128 stands for zero in the data rows.
Here are some rows, each followed by its group. Groups can overlap.
[141 135 139 144 150 154 149 158 147 153 152 158 149 152 163 147 174 140
 129 119 125 144 156 147  96 101] J638
[146 122 126 137 158 140 148 138 141 123 149 124 134 150 157 135 133 161
 145 143 123 108 143 169 243  77] J638
[131 129 126 123 119 119 126 136 122 121 127 103  96  93 101 132 130 159
 123 115 147 134 153 163 140 130] J454
[139 125 137 153 141 138 156 160 172 168 151 144 136 152 169 160 188 158
 129 123 120 108 152 176  89  68] J638
[142 131 116 122 142 110 132 167 151 159 153 182 158 158 169 152 143 128
 158 127 114 133 110 121 126 141] J270
[ 91 123 115 116 113 113  99  95 115 103 114 105 105  91  96 106 112 153
  94 112 125 124 120 121 136 139] J311
[149 132 128 120 130  40 142 124 129 121 116 121 113 111 121 131 140 141
 136 142 121 126 127 131 135 148] J454
[150 108 155 130 143 174 143 164 162 172 175 163 160 159 179 161 184 151
 132 118 121 129 167 155  81 104] J638
[148 135 137 141 128 134 105 106 124 117 116 132 133 134 129 116 111 110
 138 143 129 118 103 119 129 126] J58
[121 132 136 118 117 108 126 125 110 114 255 116 133 130 114 100 111 108
 116 127 126 116 112 109 130 150] J729
[154 126 141 136 136 128 144 153 134 133 121 139 149 151 156 150 142 123
 103 251 123 101 124 120 118 137] J311
[100 119 121 128 116 109  96 120 130 130 121 115 112 101 106  94 113 109
 120 114 124 124 107 114 140 145] J311
[114 136 109 106 109 111 118  98 105 108 108 115 135 104 111  97 105 100
 117 120 132 136  41 107 134 142] J729
[144 145 131 124 120 114 116 129 123 104 117 116 108 124 117 134 128 112
 144 133 138 139 131 109 147 133] J454
[148 119 135 133 109 131 111 116 115 114 120 134 131 128 120 115 124 112
 137 140 108 114 105 201 124 126] J58
[148 122 111 122 127 116 104 114 118  86 112 127 115 119 173 109 114 111
 120 138 104 114 118 106 126 134] J58
[139 136 122 142 125 117 139 122 126 116 121 124 123 114 135 137 125 113
 121 134 128 163 128 107 146 141] J346
[144 125 147 116 138 143  92  93 106 118 118 139 139 141 123 112 120 115
 137 120 140 122 118 101 117 125] J58
[141 123 137 125 108 121 150 133 126 122 109 127 133 128 128 135 112 106
 136 123 128 131 121 109   0 145] J346
[145 131 127 138 139 129 139 147 148 125 126 118 131 106 107 144 140 169
 140 123 123 107 150 176 119 115] J454
[137 132 152 135 164 204 159 162 165 166 172 163 145 175 172 165 208 173
 116 107 132 140 182 165  67  70] J638
[147 122 137 137 126 153  78  82 111 119 131 134 147 129 124 117 103 115
 146 124 108 111  96 117 119 129] J58
[134 127 107 128 126 119 141 131 131 135 129 111 105 100 107 128 132 152
 142 125 134 126 136 150 147 131] J454
[127 127 128 113 121 111 134 114  96 115 114 119 145 132 116 114 119 110
 134 117 118 137 114 109 149 144] J729
[145 138 125 126 111 118 142 134 120 124 112 128 138 121 123 139 155 125
 135 123 140 136 124 134 142 148] J346
[136 116 146 154 179 173 138 154 177 158 176 154 136 151 189 157 180 191
 121 120 144 133 161 186  69  39] J638
[141 129 140 143 141 159 146 164 184 146 164 145 141 141 165 158 161 174
 113 115 115 115 171 180  94  58] J638
[149 211 154 134 148 141 152 137 133 128 151 130 138 141 154 147 130 161
 113 117 112 111 148 154 101  86] J638
[109 125 126 112 107 112 125 120 102 124 129 113 125 130 129 139 117 110
 115 120 141 125 115 121 144 135] J311
[ 81  99 117 124 113 119  98  98 106 114 113 111 108  94 101  98 102 105
 105 132 108 132 114 126 127 128] J311
[107 125 110 118 110 106 113  93 121  99 107 106 117  90 104 112  93 106
 113 122 108 135 121 112 119 130] J58
[134 133 117 127 128 120 130 141 135 126 135 115 105  98 105 140 121 154
 143 129 134 136 127 156 153 142] J454
[142 134 113 125 130 120 136 169 165 161 158 174 162 171 159 147 148 135
 155 134 121 110 125 119 132 147] J270
[140 136 156 150 154 184 151 161 160 160 170 151 135 159 172 179 179 182
 120 119 124 125 169 168  77  65] J638
[148 130 128 121 118 112 108 123 103 116 118 118 118 109 108 133 125 114
 140 123 142 126 133 104 137 145] J454
[144 133 142 127 141 173 152 152 173 170 155 169 152 171 175 155 182 147
 119 119 122 119 151 147  86  98] J638
[125 134 122 125 115 114 119 116 113 120 112 116 131 135 127  96 110 107
 125 133 129 128 116 101 149 139] J729
[138 135 103 117 118 118 128 132 114 112 118 134 139 135 116  96 116 113
 147 127 127 125 105  93 153 135] J729
[ 60 108 118 114 119 112  87 130 148 121 120  99 107 114 113 100 106 104
  90 129 106 135 142 110 159 138] J311
[144 127 115 117 121 119 154 136 126 129 116 128 144 128 123 143 126 119
 146 129 120 132  52 121 147 149] J346
[144 129 153 126 133 131  94  97 121 118 112 123 142 128 140 110 123 112
 153 255 132 114 119 110 125 124] J58
[148 128 124 137 126 117 121 118 121  98 113 137 132 129 129 102 108 109
 126 137 144 121 125 100 132 135] J346
[130 130 129 128 126 114 125 127 106 115 116 128 108 118 128 104 117 107
 137 134 143 127 113  99 124 137] J346
[140 132 135 112 117 110 127 119 107 114 117 135 130 125 123  99 117 113
 147 121 136 126 110  98 130 133] J346
[ 85 120 128 116 113 110  84 109 112 133 106 103  98 122  94  94 108  99
 116 108 113 132 116 123 148 130] J311
[ 80 119 101 119 108 114 107 100 120 147 120 118 127 117 110  98 104 100
  92 132 132 141 120 111 146 131] J311
[145 132 140 136 144 181 108  78 111 120 155 168 145 155 134 138 143 117
 138 119 130 104 115 125 113 112] J58
[144 138 142 141 164 161 144 162 168 174 158 192 154 147 173 158 188 152
 135 131 114 137 160 136  98 142] J270
[110 127 130 137 129 115 139 121 125 126 108  89  70  90 101 122 117 150
 107 127 141 134 126 164 142 145] J454
[139 132 123 120 120 119 140 159 145 153 139 172 144 177 153 132 136 133
 139 128 123 122 118 116 136 155] J270
[143 130 134 121 133 114 141 127 146 129 133 111 136 131 149 148 127 140
 132 141 135 119 139 141 125  97] J638
[140 140 122 113 111 117 154 137 109 129 119 141 131 120 128 123 130 110
 140 137 125 127 131 110 152 139] J346
[104 120 119 122 124 110 125 110 106 111 101 120 113 130 120 104 107 100
 113 127 131 124 100 103 130 145] J729
[143 127 150 128 141 185  89  85 109 112 150 165 133 147 143 137 132 113
 136 125 118 103 119 118 115 110] J58
[110 129 115 129 127 109 126 108 106 105 116  78  84 109 114 133 120 151
 119 130 131 137 137 151 128 123] J454
[ 84 117 115 123 108 107  89 105 114 136 109 109 103 105  95 103 118 112
 103 117 115 142 118 129 138 127] J311
[142 118 138 154 149 191 109  98 121 104 148 161 146 163 141 142 140 117
 146 130 110 103 122 132 125 113] J58
[114 144 108 125 120 109 124 119 119 108 109 113 144 124 108 107 113 107
 116 125 126 137 119 110 139 125] J729
[145 137 151 144 146 182  81  97 116  99 149 153 137 152 122 130 122 122
 148 115 113 105 119 123 125 109] J58
[116 127 127 127 123 122 127 108  96 126 100  93  81  87 101 119 120 154
 131 128 151 128 128 142 138 140] J454
[146 136 112 124 128 118 133 141 150 132 121 126 146 144 133 135 126 120
 141 141 127 109 122 121 129 149] J311
[146 147 123 142 158 160 255 152 143 154 138 127 131 132 130 138 137 180
 128 108 118 133 171 184  99  94] J454
[148 135 123 133 121 118 132 130 105 112 104 132 134 135 109 110 119 114
 136 129 142 121 119 108 133 150] J346
[146 131 126 127 118 123 152 129 109 120 110 128 133 112 132 121 133 115
 145 142 128 136 123 117 142 138] J346
[140 120 137 133 138 141  89  89 118 109 120 127 146 144 116 100 110 116
 150 133 121 113 125 111 120 125] J58
[144 125 146 134 153 150 148 170 133 137 142 139 140 141 156 161 146 157
 118 130 132 116 138 158  93  72] J638
[ 72 126 118 116 105 108 100 125 115 138 113 106 104 119 119  96 100 102
  89 141 127 129 146 128 141 132] J311
[136 128 121 126 117 114 136 124 117 125 117 126 120 127 135 105 125 118
 132 124 134 124 233  94 138 162] J346
[145 120 140 133 133 128 144 162 159 170 160 184 152 162 169 133 172 132
 134 131 130 120 135 123 113 130] J270
[148 139 133 125 120 116 134 118 111 100 110 122 145 143 100 104 116 114
 144 136 141 138 111 112 131 140] J346
[147 128 122 117 122 117 137 118 119 107 114 127 133 128 123 113 107 140
 126 127 134 122 123  98 135 135] J346
[126 130 137 127 131 107 125 118 120 125 121 107 116 119 114 145 115 114
 126 114 138 133 118 115 140 131] J729
[144 123 144 117 148 158 155 155 161 142 140 161 156 154 167 157 143 133
 139 128 118 140 129 118 112 152] J270
[140 121 143 143 162 197 133 154 169 172 174 159 134 130 172 153 189 188
 112 119 122 128 175 183  65  30] J638
[146 115 124 150 125 121 104 128 113 108 115 111 107 113 128 121 136 113
 144 125 124 118 125 115 138 127] J454
[139 125 149 155 162 183 153 166 157 175 174 158 144 146 173 163 188 190
 112 116 124 127 172 177  59  37] J638
[149 133 141 131 112 119 120 128 120  99 105 109 255 115 111 147 123 111
 136 124 123 133 123 108 134 134] J454
[144 141 116 122 130 127 159 125 109 125 131 131 112 117 126 130 126 139
 131 140 141 120 133 133 139 155] J454
[120 136 118 118 114 107 130 105 115 115 114 110 137 123 117 100 103 103
 129 120 136 128 116  94 138 120] J729
[140 133 118 127 118 113 143 130 129 116 115 133 130 124 106 134 127 112
 130 132 137 131 118 101 143 132] J346
[143 135 140 139 155 165 144 161 173 174 155 183 152 160 163 153 165 151
 144 121 112 135 154 141 101 136] J270
[138 132 133 107 133 115 138 114 128 136 106 121 122 127 133 140 125 110
 135 143 142 124 109 118 148 134] J346
[119 125 125 130 113 113 111 128 109 114 122 118 127 130 108 113 118 106
 119 135 128 128 118 113 145 136] J729
[138 111 137 149 135 167  85  79 132 115 136 142 139 126 119 108 121 124
 139 126 115 117 102 125 103 117] J58
[114 131 127 115 112 117 127 136 115 113 124 101 144 133 132 142 111 104
 121 134 136 132 125 133 149 154] J311
[138 135 129 117 133 122 139 119 138 142 134 103 106 102 108 131 125 154
 137 123 140 133 137 147 134 126] J454
[140 138 123 129 140 119 142 127 123 124 115 118 139 136 123 137 131 112
 138 124 122 131 128 117 147 139] J346
[139 139 141 111 153 159 138 162 196 177 159 179 158 156 166 162 180 163
 154 125 121 151 152 135 105 139] J270
[142 119 142 132 154 165 154 167 171 177 165 180 157 146 171 165 167 146
 162 128 119 145 143 141 105 149] J270
Which 3 groups are nearest to each row below, nearest first, going by the distance to the centre of the group?
[133 135 129 126 123 109 123 118 118 110 117 134 126 112 134 108 104 108
 130 127 137 133 114 101 141 150] -> J729 J346 J311
[142 119 144 138 157 157 139 156 174 174 161 141 149 166 162 156 174 159
 132 124 129 117 155 169  80  61] -> J638 J270 J454
[136 138 131 123 114 113 137 127 120 122 125 122 142 138 130 114 113 106
 156 122 130 132 106 118 145 129] -> J346 J729 J454
[147 125 130 141 133 124 156 144 131 124 145 120 143 140 157 130 140 146
 148 128 130 105 141 159 114  92] -> J454 J638 J346
[138 115 137 140 161 188 150 163 163 156 166 162 140 153 172 158 172 187
 123 128 128 130 169 170  76  56] -> J638 J270 J454
[132 142 122 137 133 120 138 144 110 119 120 102  90  90 105 129 122 163
 138 121 142 134 121 161 124 122] -> J454 J346 J311
[ 88 125 138 117 118 113  86 105 107 116 119  99 115  87  88  99 114 102
 101 112 120 123 104 129 133 132] -> J311 J729 J454
[145 127 131 124 124 120 138 141 125 119 118 113 141 141 126 131 123 135
 143 126 121 102 132 149 131 102] -> J454 J346 J58
[140 120 137 143 141 131 128 163 172 181 147 154 155 174 164 152 160 144
 141 129 124 102 147 157 108 101] -> J270 J638 J454
[141 130 136 140 156 158 147 159 173 192 158 178 155 151 174 166 157 155
 140 129 113 135 144 148  98 130] -> J270 J638 J454
[133 130 125 125 122 114 143 131 104 115 118 109 104 113  99 131 119 122
 133 112 130 132 111 119 147 151] -> J454 J346 J729
[145 131 141 133 156 165 144 163 166 171 161 193 156 169 165 150 164 144
 153 116 121 145 154 137  95 146] -> J270 J638 J346
Which 3 groups are nearest to each row below, nearest first, going by the distance to the group's nearest row?
[145 142 139 126 117 120 148 122 125 112 112 137 138 120 141 144 122 111
 141 134 135 123 131 124 140 140] -> J346 J454 J311
[ 89 132 112 114 112 121 108 139 107 115 123 108 110 120 110 124 109 108
 115 126 115 122 128 150 131 134] -> J729 J311 J58
Which 3 other groups have their centres nearest to the centre of group J638, nearest first?
J270 J454 J58
Which 3 other groups have their centres nearest to the centre of group J729, nearest first?
J346 J311 J454
Group J346 spreads out most along one direction. Which 3 other groups' directions of most spread are closest to that one, closest first?
J638 J270 J454
Which 4 groups are nearest to each row below, nearest first, going by the distance to the centre of the group?
[132 129 131 135 122 113 132 117  94 130 113 119 133 120 141 109 114 108
 130 122 123 130 114  95 145 136] -> J729 J346 J311 J454
[147 131 125 134 125 116 133 131 126 100 110 138 146 137 121 106 123 111
 146 134 138 130 114 112 137 141] -> J346 J729 J58 J454
[138 137 119 140 129 121 142 135 143 123 132 108 112  98 120 147 114 155
 132 125 144 129 120 157 149 124] -> J454 J346 J311 J729
[104 124 115 113 109 110 125 109 126 107 115 117 121 135 127 117 119 104
 110 142 115 143  98  96 141 128] -> J729 J311 J346 J58
[ 62 112 106 120 121 118  82 120 117 135 118  90  96  99 117  95 109 107
  82 113 113 140 115 118 146 123] -> J311 J729 J454 J346
[152 142 136 129 131 130 147 143 131 124 125 119 120 135 120 146 146 153
 143 142 124 121 155 160 127 148] -> J454 J346 J58 J270
[118 138 115 124 118 102 118 115 119  98 102 123 122 110 103 106 113 107
 130 113 127 126 109 100 144 146] -> J729 J346 J311 J454
[ 71 113 123 116 120 108  89 101 110 123 120  99  99 111  92  86 103 102
 111 123 117 150 109 136 141 121] -> J311 J729 J454 J346
[142 135 149 132 158 188  97  79 109 125 153 158 144 163 155 134 128 112
 132 129 111 118 123 124 117 113] -> J58 J346 J729 J270
Which 4 groups are nearest to each row below, nearest first, going by the average distance to the group's rows?
[138 125 118 129 133 115 138 140 122 138 136 132 149 140 106 131 129 118
 145 137 138 119 125 131 137 145] -> J346 J729 J454 J311
[142 142 126 125 169 146 159 152 144 118 142 138 139 122 126 137 147 157
 128 127 114 129 160 144 111 146] -> J270 J454 J346 J638
[139 120 151 140 140 201 105  94 117 114 173 178 156 160 137 158 138 119
 155 136 124 111 130 123 110 117] -> J58 J270 J346 J638
[150 120 137 112 134 128 141 148 137 120 127 117 133 121 128 143 140 150
 150 135 125 137 139 138 128 137] -> J346 J454 J729 J270
[ 82 130 128 121 116 106 104  90 111 117 104 106  72  92 105 127 130 121
 100 124 122 148 123 142 141 117] -> J311 J729 J454 J346
Group J729 spreads out most along one direction. Which 3 other groups' directions of most spread are closest to that one, closest first?
J58 J638 J454
Group J454 spreads out most along one direction. Which 3 other groups' directions of most spread are closest to that one, closest first?
J270 J638 J58
Which 3 other groups have their centres nearest to the centre of group J58, nearest first?
J346 J729 J311
Which 3 groups are nearest to each row below, nearest first, going by the average distance to the group's rows?
[138 133 103 132 129 125 138 134 144 127 135 105 105  96  95 141 133 159
 136 127 135 143 139 157 146 143] -> J454 J346 J729
[143 133 151 147 144 181 149 156 170 157 171 164 148 155 174 151 168 182
 118 119 119 127 168 157  76  54] -> J638 J270 J58
[147 129 118 133 124 121 156 147 141 125 146 127 148 134 148 134 129 127
 146 143 127 120 122 115 136 149] -> J346 J729 J270
[149 121 146 138 141 117  97  89 120 113 109 135 139 130 135 110 112 117
 133 135 145 125 113 116 122 117] -> J58 J346 J729
[133 124 130 134 115 110 140 135 112 110 119 123 138 122 122 126 116 109
 134 130 136 138 110 106 155 136] -> J346 J729 J311
[140 122 153 146 174 192 135 148 158 149 170 158 142 149 173 170 188 183
 108 126 125 133 174 176  63  59] -> J638 J270 J58
[146 131 143 138 138 139  93  88 116 123 126 137 133 125 126 103 124 112
 147 115 109 125 105 113 129 112] -> J58 J729 J346
[135 114 132 130 112 120 131 123 103 124 108 104 108 107 122 131 134 141
 143 126 143 149 120 138 139 131] -> J454 J346 J729
[137 128 139 137 156 179 142 168 167 153 171 151 142 157 170 173 162 178
 116 113 125 135 174 180  71  59] -> J638 J270 J454
[149 136 122 109 116 117 136 126 111  94 109 132 147 136 111 112 114 105
 124 131 115 122 123 115 131 133] -> J346 J729 J58
Which 3 other groups have their centres nearest to the centre of group J454, nearest first?
J346 J311 J729
Which 3 other groups have their centres nearest to the centre of group J311, nearest first?
J729 J346 J454
